In the data rows, 128 means zero.
Some points, each followed by its number:
  115  135  129  118  126   99  150  110  125  181  139  144   99  127   70   79  115  152  114  152  108   95  120  108 0
  119  153  163  142  132  173  133  161  131  150  125  113  196  155  117  151   87  140  133  105   83  125  131  113 1
  194  119  135  113  127   61   92   79  112  131  103  121   73   75  157   68   87  128  134  157  148  107  152  134 2
  108  153  124  107  139   97  127   98  158  147  141  128  119  109  119  106  117  113  122  149  160  133  127  142 3
  113  162  123  111  158  177  139  152  140  117   55  178  146  142  176  145  159  128   98  137  188   98  133  172 4
  141  107   98  149  128  132  163  120  114   92  145  152  104  150  133  148  167  133  121  123  126  127  140  132 5
   79  100   68  117  152  136  196   84  121  143  147  172   88  134  104  144  172  138  130  189  184   95  155  137 6
  151  116  152  169  110  161  151  115   71  137  132  136  123  129   99   71  152  186  132  103  121   47  138  126 7
  140   91  142  125  138   93  157  115  123  134  148  124   85  158   88   95  134  116  108  106  152  101  117   79 8
  137  126  180  169  106  149   89  139  118  108  135  161  157  122  129   97  101  134  152  132  161  107  149   97 9
  153  128  124  149  120  154  131  131  138   94  157  103  120  109  119  146  143  102  159   72  129  133  130  112 10
  162  193  146  126  123  161  109  122  124   90   74  129  147  126  162  170  131  178  143  103   87  172  119  184 11
  116   80  154  107  130  117  122  163  160  145  129  111  115  154  137  126   90  109  142  100  128  157  116   91 12
  113  130  138  127  108  120  122  118  135  131  150  122  133  123  128  110  113  117  127  145  126  148  125  106 13
  149   67  160  145  135  131  155  164   89  133  156  147  137  144  100  107  135   63  155   81  102   83  152  127 14
  139   91  188  179   78  142  127  148  138  103   98  133  112  144  134  135  139  163  139   85  132  143  133   85 15
  174   91  110   80  144  157   64  160  209  158  109  110   96  105   99  158  131  121  138  125  172  186   74  155 16
New points follow, each followed by the number of its nearest point above by angle.
  107  143   93  129  145  119  140   99  105  137  166  115  115  148  123  146  129  146  112  158  114  114  121   99 6
   51  132   86   70  151  116  126  172  117  142  105  127  126  137  150  164   88  134  128  204  161  110  117  107 6
  121  115  111  103  121  113  104  162  164  164  121  150  156  124  134  167  113  127  163  162  150  152  106  148 16
  140  127  151  120  132  128  115  123  181  117  121  120  111  130   97  112  118  115  120  124  170  144  113  121 16
  154  153  133  128  117  154  144  152  166  148   75  146  148  133  147  132  149  125  132   99  102  127  110  161 11
   84  154  115  119  171  138  159  104  128  137  114  151  144  129  101   98  154  139  111  170  155   81  138  162 6
  141  148  138  123  126  110  115  119  116   91   94  135  115  120  198  127  117  150  132  137  143   98  163  121 2
  139  129  139  129  126  143   86  149  134  169  101  104  147  134  117  106  107  108  174  136   94  125  145  154 1
  146  146  122  131  138  145   92  120   82  149  116  103  146  101  160  152  119  115  154  140  114  117  150  161 11
  115  135  139  143  128  149  113  130  162  144  145  120  108  134  132  132  131   95  134  124  167  128  111   92 12
  143  130  129  153  125  147  126  137  138  119  126  126   84  115  122  110  145  147  141  112  141  100  141  102 7
  120  128  151  102  126  117  149  140  140  119  132  124  123  154  111  133  141  103  123  108  134  124  130  126 8
  127  155  133  140  158  130  128  114  104  122  109  125  136  134  112   98  134  133  131  163  117   71  145  115 7
   79  141   90  135  107  116  120  153   86  116  113  128  167  103   98  142  137  158  143  132   51  138   81  124 1
  120  121  107  141  132   86  121  143  127  119  168  122  128  154  124  149  119  110  139  130   91  117  126  127 14
  135  131   99  124  145  131  115  148   93  114  109  113  137   88  131  126  118  117  144  134  114  108  159  141 2
  146  101  112  155  135  155  115  132  157  146  117  121  105  130  129  165  155  128  146  118  188  141  133  112 16
  165  128   88  132  142  129  105  137  114  159  128   97   80  112  112  143  124  141  132  103   94  103   95  146 16
  111  100  134  120  140  127  154  171  140  103  116  142  118  119  125  105  127  114  110  148  145  119  129  149 4
   80  169  109  105  157  148  166  106  111  112  111  136  157  130   93  100  142  155  103  167  173   91  154  149 6
  132  168  103  103  124  130  130  131  121  127  114  116  129  178  149  180  110  170  137  122  114  147  116  130 11
   66  123  103   73  145  118  135  152  120  114  126  150  128  141  141  116  116  134  120  171  160  104  133  108 6
  126  150  128  120  136  120  110  160  151  151  118  152  134  152  122  116   97  135  134  127  145  105  139  113 9
  136  100  155  127  118  108  109  117  123  128  129  137  154  100  150  105  137  105  145   99  115  139  117  145 14
   91  111  157  114  105  102  104  117  146  153  140  150  138   99  130  135   96  120  124  153  144  138  131  118 13
